Rows are one point carried round by a steady rotation, each followed by how many ticks it has turned.
The counts run from 0 to 256.
[129 142 159 123  92 136 106 153 178 115 102 113 160 165 168  83 131 106
 175 101 148 120 147 143 132 133 103 137  85 116 137 108  97 108 102 114
 105 113  76  91 122]
34
[130 161 144 141  97 117 128 144 118 127 158 128  97 128 159  87 154  93
 149  82 163 125 132 162 112 142 111 112 126 145 117  97  53  93 128 119
 104  86 134  90  98]
23
[134 132 127 103 122 150 111 107  96 136 119 152  80 144 136 164 181  81
 127 106 151 149  97 141 129 145 104 102 106 137 113  77  79 115 133  79
  93 122 147  88 121]
145
[120 170 131  84 108 134 112 116 161 120  86 141 138 144 119 152 183  79
 129 123 122 151 142 132 126 154 126 138  95 109 117  96  96  79 127  71
  97 108 140  86 126]
138
[107 148 146 132  98 132  78 141 130  92 131 160 123 148 117 168 147  84
 127  84 131 173 108 128 153 147 131 137  70 114 121 171  92  90 138 101
 112 120 138  92 103]
141
[136 166 114 108  88 132 133 120 160 101 124  94 167 150 107  95 170 102
 129 118 179 128 112 126 175 147 152  91  87 130 122 133  76  86 123 115
 116 113 115 100 135]
14
[143 149  81 106 114 138 117  90 163 161 114 101  94 133 125 143 147  93
 156 121 136 125 125 152 137 150 115  78 131 185  78 153 109  84 155 117
  96 139 130 120 111]
88
[148 148 131 122 114 107 106 123 139 103 113 105 174 167 137 166 168  97
 153 111 142  80 106 163 160 180  84 123 133 115 116  79  84  95 109 118
 101 123 116  85 152]
2
[102  85 104 135  43  97 114 130 133 144 145 119  88 152 141 150 134 102
 162  99 134 151 145 164 136  98 136 101 129 159 117 123 145 116 144  98
  77 118  94  96  88]
56
[152 161 146  59  74 120  73 136 124 131 133 133 152 132 131 127 159 101
 131  81 134 129 100 138 160 142 115 129 100 136 156  93  86 121 128  81
 107 149 129  79 128]
150
[138 143 142 171 109  99 121 134 165 103 140 112  80 162 149 135 157  94
 189  99 124 120 166 154 166 158 122 115  88 134  73 140 145  92 161 135
 122 141  86  99 110]
231
[126 139  96  89  87 109  88 119 126 159 152 126 140 119 134 174 128 124
 160  75 119 117 129 156 160 125  93 126 153 186 103 132 115 119 147  92
  70 148 121 109 105]
75
[136 133 153 118  97 109 100 120 120 153  91 132  90 151 130 123 141 128
 144  93 107 101  89 160 110 144  91 143 111 156 102 120  64 124 122 125
  99  88 134  80 104]
171
[ 91 116  91 149  71 106 124  96 145 161 111 109 110 164 111 121 134 102
 114 110 165 124 108 164 110 107 108 104 102 147 109 113  92 112 106 122
  94  60 125  98 102]
190
[110 153 115 111 111 130 104 130 133  90 111  97 178 151 100 124 126  85
 144 140 156 154 117 148 172 134  73  78 134 166 132 101  85 132 112 144
  90  87  84 111 124]
194
[107 136 129 139  92  89  95 121 135 154 117 162  60 110 139 135 124 109
 180 112 153 101 131 150 107 165  96 144 125 157 108 111 117 114 167  96
 110 112 118  68 119]
248
[125 161 118 109 111 126 104 122 165 140 118  93 156 110 110 122 119  92
 158 127 142 142 126 143 181 153 131  80  95 190  78 176 123  91 147 122
 119 135 120 116 130]
90
[158 125 154 101  92 118 108 144 122 118 124 128 119 175 154 183 163 110
 158  76  83 121 102 155 144 167 111 114 100 135 117 132  89  97 141 111
  94 157 126  97 116]
153
[146 148 128 129 109 115  99 127 128  85 125 109 179 166 123 168 153  99
 135 101 142  97  92 153 183 174  90 109 122 126 133 104  87 109 118 128
 112 142 114  93 144]
1
[123 102 119  93  78 119 130 148 112 159 120  73 115 174 178 112 137 126
 134  95 111 117 109 160 133 132  99  90 137 187 127 125  86 116 103 119
  87 102 137  86 126]
178
[126 152 116 116  94 125 112  87 184 144 100 131 108 118 111 109 128  95
 200 132 170 112 118 121 173 155 128  99 114 149 115 109 114 118 162  92
 105 136  90  96 131]
240
[151 126 134 110 121 111  84 144 139 109 134 109 159 148 136 192 131 123
 171 107 120 110 121 161 171 149  85 115 126 179  83 148 133 105 158 128
  86 163  82 105 123]
77
[142 151 110 101  83  89 160 118 159 143 126 122 109 179 138 100 156 124
 150  90 130  96 138 165 121 142 114 109 108 145 142  77  79 116 156 120
  98 112  98  93 111]
29
[130 119 102 135 100 115  69 152 149 128 147 106 116 124 149 131 131 109
 131  89 134 147 149 164 141 131  94 100  92 162  75 199 143 108 138 126
 108 139 133  85 122]
83
[ 97 147 118 106  80  95 143 129 131 140 127  95 153 161 125 160 146 115
 150 108 127 116 119 148 146 114 109 145 160 185  99  98  79  89 119 125
  92  69 111  97  96]
197
[112 128 148 135  79 107  53 123 146 115  99 134 150 129  87 147 126 103
 164 108 164 148 130 140 155 109 117 140  93 134  84 156 141 117 134 110
  95 108  84 101  99]
65
[ 90 135 147  96  93 109 127 132 126 105 105 108 125 172 126 128 114 112
 173 121 131 150 112 115 176 122 124 134 101 177 126 117 106 131 143 116
  96 103  64 102  93]
45
[127 148 127  95 121 137 112 122 156  91  95 137 158 169 121 163 161  73
 135 130 119 162 128 124 169 166 116  94  76 116 143 104 124 108 125  89
 107 141 102  92 158]
136
[119 131 117 115 115 130 122 133 163  85 119 146 153 177 127 172 150  76
 137 110 103 174 121 126 177 161 124  69  79 129 147 130 120 104 142  93
 102 148 116 104 146]
135
[146 177 150 135 103 114 117 129 138 130 132 133  98 127 137  89 155  88
 153  99 180 110 121 164 120 154 114 131 108 128 110  83  46  97 132 136
 111  85 122  84 101]
22
[ 96 107 151 147 101 123  92 150 137 103  88  77 156 180 140 111 136 108
 140 137 154 138 113 153 134 125 100 116 101 137  99 160 105  98  98 153
 104  78  93  72 117]
187
[127 198 119 126 128 113 110 111 177 103  92 113 154 149 108 127 161  82
 143 130 160 136 155 144 164 115  97 144  99 121  80 106 116 107 123 118
 106 101  88 101 113]
214
[110 116 145 152  99 124 108 155 149 102  96  90 148 177 155 126 128 105
 155 128  96 148 128 155 130 148  91 106 113 145  99 170  95  87  98 155
 103  84 110  90 101]
186
[139 134 134 104 115 143 129 130  93 119 139 137  70 139 136 159 188  88
 122 114 130 159 113 143 139 148 123  85 100 152 105  92  83 103 139  86
 100 112 146  92 118]
146
[123 164 105 110 114 134 125 109 173 135 119  87 120 127 117 128 131  92
 155 121 131 137 133 149 157 156 140  75 114 197  70 168 113  78 152 131
 103 137 128 114 119]
89
[128 111 118 145 107 145  88  99 121 140 112 147  99 129 136 179 138 107
 169 102 156 150 123 151 122 120  74 106 126 161  59 110 114 114 113  93
  55 106 116 118 113]
68
[ 73 155 151 129 112  87 103 146 141 115 126 145 148 157 111 166 122  79
 136 113 140 138 100 129 178 160 131 138  85 142 140 105 126  94 151 115
 151 121 112  69 154]
123
[121 154 127 120  87 135 111 115 153 134 107 144 105 130 122  73 130  87
 172 113 167 165 139 144 129 125  99  79 102 145 139  78  91 149 119 101
  87  81 103 107 112]
41
[140 129 115 103 102 104  89 132 134 126 146 117 145 138 137 185 118 115
 169  84 112 115 120 161 159 139  87 108 141 189  87 147 125 110 154 116
  75 161 103 119 112]
76
[140 125  73  97 120 145  86  91 166 159  99 102 119 133 125 127 143 100
 151 113 182 108 126 149 120 129  63  94 109 146  90 139 129 118 138 115
  96 156 111  96 134]
86
[ 67 158 120  93 117 109 131 131 130 120 119 120 112 151 143 171 133  83
 145 120 110 143 107 104 166 166 126 142 126 187 140 129  99  78 155 103
 137 109 126  78 125]
121
[142 132 100 141  85 119  82 128 148 107 127 120 147 159 132 108 159 106
 109  79 189 114 129 154 138 149  77 117  93  92 136 144  99 117 108 116
 112 134 131  78 144]
8
[142 128 137 126 130 154  94 117 115 128 115 164 100 149 130 158 164  78
 132 103 176 141  92 133 127 143 100 122  88 107 116  83  81 108 117  84
  89 131 122  93 140]
144
[138 143 122 146  92  91 120 144 129  98 152 104 130 164 146 144 187 109
 112  81 119 114 146 166 153 153 123 131 106 139  91 143 106  74 111 118
 118 111 157  76 118]
5
[ 75 180 104 105 129 152  99 114 148 133 106 137 140 120 127 128 121  54
 146 133 156 154 114 119 148 162  78  97 127 151 160  83 101 109 123 104
 117 112 124  84 165]
118
[129 139 119 118  53  82 104 125 180 151  98 111 172 162 106 105 123 107
 141 124 120 101 107 182 133 141 105  89 109 130 132  99 110 123 119 141
 104 116  99  89 126]
182
